One vector is turned by the same rotation once a tick. Each row is the vector after some number of ticks, and that number follows the row.
The counts run from 0 to 202.
[ 1.30  2.52 -1.36  1.62 -0.88  2.63  0.64 -0.60 -2.19 -3.85  3.09 -0.41
 -3.41  2.19  1.43 -3.13 -0.52 -2.11  1.04  0.95  0.01  1.16  0.46 -0.80
 -0.76  2.82  0.68 -1.44  1.74 -0.71 -1.82 -1.28 -3.87  1.34  4.37 -0.79
 -3.81  0.45  3.91  1.26  1.45  1.93 -1.32]	117
[ 4.06  3.77 -1.34 -2.03  1.56 -1.55 -0.33 -2.07  0.79  1.22 -0.35  2.28
  1.87  0.84 -1.08  3.08  0.47 -3.13  0.82  1.33 -0.89  1.13  0.17 -1.23
 -0.03 -1.74 -2.74 -0.62  0.33 -0.07  0.16 -0.56  0.66 -5.03  4.88  1.39
 -3.60  0.34  0.22  4.13 -2.34  0.05  0.64]	7
[-1.73  3.27 -2.04 -1.66 -0.43  1.71  5.44 -0.69 -2.70 -2.96  3.72  0.03
 -3.47 -0.11 -1.21 -3.19 -2.56 -2.56 -0.25  2.48  0.69  0.08  1.15  2.94
 -2.46  1.07  3.88  0.59 -0.54  1.40 -1.16 -2.12 -2.11  3.59 -0.81  2.35
 -0.78 -1.09  1.78  4.62 -1.79  0.61  0.38]	111
[-0.65 -5.54  2.09 -0.43  0.74 -0.26 -3.47  2.32 -1.91  2.38 -1.42  1.14
 -0.92  2.16 -1.71  1.53  1.23  2.71  0.10 -0.52 -1.53 -3.29 -0.23 -0.34
  0.11 -4.14  0.51 -0.57 -0.22  2.55  3.03 -4.12  0.36  0.04 -2.33 -0.19
  0.70 -0.24 -3.00 -0.22 -2.38  1.31  3.58]	184
[-1.94 -1.48 -1.70 -4.21  0.36 -2.82  1.11  1.13  0.89  0.81 -1.31  0.86
 -0.17 -0.63 -3.43  3.22 -2.17  2.14  1.06 -1.47 -2.91 -0.73  2.10 -0.84
  0.68 -5.82  2.23 -0.28  0.84  1.68  2.75 -0.69  1.57 -0.47 -1.82  0.90
  1.55 -1.26 -1.77  2.43 -1.98 -1.07  4.38]	163
[-1.14  1.29 -2.48  2.09 -2.16 -1.45  5.76 -2.02 -0.77 -1.19  0.19 -1.17
 -1.66 -0.01 -0.90 -2.56 -3.27  1.53  0.01 -4.76 -3.40  0.96  1.60  3.13
  1.93 -1.24  3.92 -0.74  0.88  0.36 -0.66 -1.16  1.59  3.35 -1.89  4.32
  1.34 -0.14  1.63 -0.80 -1.99  0.41 -0.77]	104
[ 1.78  0.10 -1.86  0.71  0.24 -2.66 -1.17  1.40 -0.74 -0.15  0.30  0.74
  2.93 -2.27  4.05  4.96 -2.26 -0.67 -0.21  0.12  1.11  0.18  2.23 -1.19
  0.22  2.05 -1.84  2.66  1.03  0.21  1.73  0.46  3.35 -4.52  7.15  0.03
  0.05  0.05 -0.14  0.00 -1.54  0.71  3.27]	13
[-3.73  0.41 -2.56 -5.67  0.27  0.06 -0.10 -2.35 -1.31 -1.31 -1.44 -4.29
 -2.72 -0.51  0.90 -1.85 -0.05  2.62  2.72 -2.56 -1.20  0.49  2.86  2.95
 -0.74 -1.53 -2.35  2.34  3.73  0.10  1.49 -0.61  0.04 -2.34  3.53  1.67
 -0.66  0.54 -0.11  2.43  0.70  1.00 -1.44]	148
[-0.58 -0.54 -0.16 -3.48  0.13 -0.62 -2.54  3.79 -0.18 -0.13  1.80  2.30
  1.29 -1.24 -0.17  4.02 -0.07 -1.93 -0.77  5.91  1.49 -0.69  0.73 -4.86
 -2.38 -0.94 -0.06  0.09 -0.11  0.28  2.10  1.95  0.85 -0.90  0.47 -3.07
 -0.16 -1.21 -0.68  0.98  0.33 -1.09  5.50]	172
[-2.62  2.43 -0.51 -6.18  1.09  1.18 -1.46  3.60  1.86 -1.15  0.49 -1.19
 -1.57  0.81  0.05  2.08  2.75  0.21  2.30  2.57  0.19  0.53  0.12 -0.74
 -2.32  1.48 -3.26  0.28  1.41  0.31  1.08  3.33  0.33 -1.20  1.27 -4.07
  0.53  0.70 -0.35  1.81  4.90 -2.20  0.91]	150
[-3.36 -0.16 -0.59  2.97 -0.23  1.34  0.70  1.03  1.65 -3.85 -0.75 -2.58
 -2.50  2.81 -1.35 -3.67  1.64  2.22  1.91 -4.52 -3.34  1.33  1.17  1.09
  1.97 -1.88 -0.42 -1.83 -0.47 -1.88  0.28  1.29 -1.90  3.19 -3.83 -0.57
  0.73  0.61  3.22 -2.43  1.30 -1.17 -2.12]	97
[-1.76 -1.03 -1.35 -4.93  1.10  3.39 -2.57  0.00 -0.42 -3.76  2.66 -2.89
 -4.69  2.09 -3.41 -1.00 -0.07  0.77  0.57  2.15 -1.53  2.67  1.62 -0.21
 -0.04 -2.87  0.29 -2.10 -1.14  2.65  3.02 -0.92 -1.69  0.12 -1.30 -3.27
  1.56  1.36 -0.82  0.27  1.50  0.30 -1.65]	140
[-4.44 -0.18 -1.38 -2.13  1.22  2.05 -1.94  2.53  0.91 -2.99  0.85  0.49
  1.48 -0.87  0.39 -2.81 -0.68  1.22  1.06  1.60  4.80 -0.26  2.51 -0.46
  2.10 -2.42 -1.56  3.27 -0.27 -1.42  3.06  2.08 -1.54  2.43 -5.20 -1.17
 -0.36 -1.00  2.59  0.65 -1.08 -0.34  3.61]	47
[ 2.72 -1.51 -2.88 -1.23 -0.06  0.30 -3.52 -2.76 -0.79 -1.27  0.32  1.71
 -0.98  1.01 -1.83 -0.60 -2.51  0.04 -0.77 -0.41 -1.87  2.87  2.60 -3.35
  3.74 -6.30 -0.82 -1.01  3.55  0.36  1.73 -1.03 -1.45 -0.81  1.35 -0.17
 -3.03  0.70  1.84 -2.63 -0.66  2.57  1.72]	168
[ 2.61  3.00 -2.00 -0.95  0.24 -1.70 -1.33 -4.25  0.26 -1.59  0.05 -3.20
 -0.07 -2.51  1.87  1.17 -0.65  0.33  0.06  0.34 -0.84  3.19  0.89  0.11
  0.26  3.00 -1.94 -1.07  1.11  0.75 -1.23  0.43  2.34 -6.03  6.70  0.82
  1.93  1.81 -0.93 -1.11 -0.59  0.14 -2.69]	137
[-0.42  0.08  1.70 -1.78  2.17 -3.08 -2.82 -1.03  1.63  1.23 -2.79 -2.29
  3.05 -2.90 -0.33  1.02  1.85  1.74 -0.15  3.13  2.76  1.42  0.17 -1.49
  0.27 -3.73 -3.62  0.71 -0.28 -1.14  0.03  5.11 -0.01 -2.64 -4.56  2.68
  2.24 -1.07 -0.67 -1.64 -1.97 -2.53 -0.17]	201
[ 1.81  3.57  2.17  3.54 -2.82 -1.48  3.45 -3.09 -0.41  1.38 -1.44 -0.29
  0.92  1.02  2.41 -0.51  0.73 -0.21  1.15 -3.13  0.76 -0.18 -2.02  3.76
 -0.26  4.87 -0.28 -0.36  0.82 -0.29 -4.87  1.33  1.70  1.44  1.79  1.22
  0.70  3.26 -0.47 -1.68 -1.63 -0.80 -4.03]	94
[-2.31 -0.47 -1.81 -6.49  1.30  0.34 -0.44 -0.95 -0.65 -1.88  0.93 -4.11
 -3.96 -0.57 -4.16 -0.66  0.55  3.13 -0.24  1.20 -2.85  1.55  0.80  0.26
 -1.24 -3.25  1.45 -1.75  0.23  2.89  2.63 -0.54  0.38 -1.16 -1.89  0.16
  4.25 -0.21 -1.22  1.69  1.36 -0.97 -0.81]	141
[ 3.94 -0.80  1.95  1.27 -1.35 -1.20 -3.09 -5.05 -0.97  2.21 -1.67  1.65
  2.54 -0.53  1.30  0.71 -2.38  1.93 -0.30 -0.33  1.93  1.26 -0.31  1.43
  2.73 -2.61 -1.02 -0.05  0.93  1.92 -0.17  0.31  2.01 -1.44 -0.52  1.32
  1.41  2.84 -2.53 -4.61 -5.55  2.39 -1.16]	196
[ 2.69  1.59  2.63 -1.12  0.24 -3.75  1.38 -3.20  0.56  2.90 -1.61  1.80
  3.77 -1.60 -1.50  1.97 -0.93 -1.17 -1.87  3.59  3.95 -0.41 -1.28 -1.34
 -0.95 -2.36 -0.37  1.56  1.04  0.03 -2.09  3.41  1.07 -0.40 -2.39  4.03
 -0.12  0.68 -1.11  0.73 -4.63 -1.61  2.28]	50
[-1.77 -0.36  1.52 -0.55  1.16 -2.34 -2.28  0.69  1.01  2.62 -4.35 -1.59
  2.94 -1.87  3.65  1.09  1.43  3.40  2.60 -3.00  1.05 -1.59  0.04  2.14
  0.63 -0.05 -3.45  3.64  1.61 -0.75  0.82  2.12  2.89 -2.97  2.05  1.89
  0.65  0.75 -1.54 -0.72 -2.11 -0.50  1.91]	34
[-0.42 -2.78  2.78 -1.66 -0.32  3.49 -4.30  1.41 -2.44  1.21  0.75  2.93
 -0.51  3.42 -0.02 -0.12  0.49  1.87  1.86  0.40  2.04 -2.69 -0.95  1.86
 -1.84 -1.68  0.47 -0.37  1.09  3.49  2.70 -3.49  0.21  1.97 -1.78 -3.77
 -0.42  2.99 -3.40 -0.84 -2.23  1.68  1.21]	31
[ 0.42 -2.07  2.60  2.59  0.06 -2.23 -0.24 -0.57 -1.82  2.19 -2.59  1.65
 -1.01  1.73 -3.56 -2.34  1.07  0.33  0.47  0.04  0.04 -1.57 -1.91 -0.45
 -0.11 -5.96  2.03 -0.88  0.24  0.65 -0.64 -2.48 -2.61  2.15 -5.72  4.71
 -2.39 -1.26  0.02  1.09 -3.83  0.13  1.93]	60
[ 2.73 -1.40  3.50  7.74 -2.21 -2.50 -1.98  0.57  0.30 -0.31 -2.62  2.12
  2.72  1.19  0.41  0.58  1.91 -0.90 -0.33 -1.21 -1.16  0.22 -0.70 -3.75
  1.35 -0.69 -1.35 -0.68  0.53 -1.82 -2.32  0.57 -1.02 -0.93 -0.87  1.45
 -2.42 -0.07  2.56 -4.08 -2.00 -0.56 -0.40]	65
[ 0.93 -2.14  0.43  1.01  2.39  0.31 -5.35 -2.79  0.26  0.40 -1.55  0.31
  0.86  2.05 -1.39 -0.59  0.83  0.53  2.49 -1.89 -0.24  1.30  0.43  0.43
  2.37 -5.28 -3.33 -0.65 -1.52  1.06  3.35 -1.49 -2.34 -2.59 -2.66  2.00
  0.00  0.48 -0.77 -0.75 -4.24  1.94 -1.26]	190
[ 0.50 -0.39 -1.32 -0.62 -0.99 -3.73 -0.43 -0.84  0.96 -1.12 -0.37 -3.45
 -0.06 -2.27  1.09  3.62 -0.54  2.94 -1.27 -0.77 -4.91  2.35  1.83 -1.89
  0.92  1.42 -0.62 -2.04  0.39  0.28 -0.43  1.67  3.30 -4.15  4.06 -0.10
  4.10  1.05 -0.99 -3.51  0.98 -1.02 -2.13]	136
[ 1.27  2.26  1.83  1.06  0.70 -0.40  0.23 -5.22 -0.46 -0.03 -1.10 -3.12
 -1.36  1.48 -1.88 -5.08  2.13 -0.07  1.50 -0.66  1.52  1.37 -1.58  2.91
  0.02 -0.89 -1.52 -1.20 -0.31  0.13 -3.30  0.15 -3.26 -0.66 -1.86  4.60
 -0.74  0.90  1.21  0.68 -2.55  0.27 -7.01]	88
[-0.73 -1.20 -1.60 -4.76 -1.34 -0.32 -2.18 -3.77 -2.33 -1.26 -2.34 -4.07
 -3.34  1.45 -0.45 -3.08  0.28  3.17  1.06 -3.40 -3.96  1.80  1.11  1.07
  1.91 -4.18  0.26 -0.41  4.69  1.72 -0.08 -1.54  0.01 -1.10  2.90  1.15
 -0.98  1.44 -0.56 -1.49  0.87  1.28 -1.86]	147
[ 1.58  2.66  0.57  2.54 -2.38  0.30  3.04 -1.22  1.86 -1.07  1.81  3.38
 -0.62  3.32 -3.32  0.45 -0.82 -1.59  0.10 -0.05 -1.91  2.31 -1.23  0.08
  0.78  0.64  2.73 -4.36 -1.47  1.34 -2.89  1.76  0.27  5.03 -2.90 -3.93
  0.99  2.34  0.39 -2.37 -0.19 -0.17 -1.73]	102
[ 2.60  0.01  4.26  2.54 -0.22  1.61 -0.89 -1.21 -0.38 -1.58  3.39  1.14
  0.09  1.31 -0.91 -1.42  2.19 -1.84 -1.93  5.10  2.49  1.28 -1.75 -0.70
 -1.42  2.05  0.94 -3.60 -3.86  0.91 -1.95  0.61 -3.21  2.37 -3.65 -1.90
  1.69  1.02 -0.21 -1.92 -2.07 -0.70 -2.40]	80
[ 0.37  0.17 -2.42 -1.65 -1.33 -0.27  0.42 -1.30 -3.08  0.70  0.01  1.87
 -1.27  2.01  0.56 -0.91 -2.32 -0.34  1.84 -3.71 -1.74 -1.18  1.33  2.12
  0.66 -0.76  0.60  1.90  4.12  1.64  0.51 -4.38  1.32  0.43  4.70  0.53
 -3.79  1.68 -0.46  3.24 -1.50  2.89  2.62]	2
[ 1.23 -0.99  3.19  6.08 -0.47 -4.96  2.06  1.04  1.35  1.19 -1.17  0.65
  2.86 -1.56 -0.77  2.96  1.06  0.35 -0.97  1.42 -0.14 -1.45 -1.58 -1.48
 -0.70 -0.45  0.53 -0.94 -4.03  0.08 -1.43  1.32  1.25 -1.98 -2.61  4.13
  2.87 -1.42 -1.74 -1.47 -3.66 -2.43  0.72]	71
[ 3.40  1.39  2.46  6.39 -0.68 -4.00  1.97 -2.27  0.26  1.50  0.46  1.47
  3.27 -1.38  1.48  1.75 -1.13 -1.06 -1.76  0.44  2.10 -1.20 -1.61  0.79
 -1.10  2.42  1.00 -0.30 -2.83  0.19 -2.34  0.18  1.20 -1.04  0.84  3.72
  1.98  0.26 -1.35 -0.74 -4.71  0.58 -1.65]	72
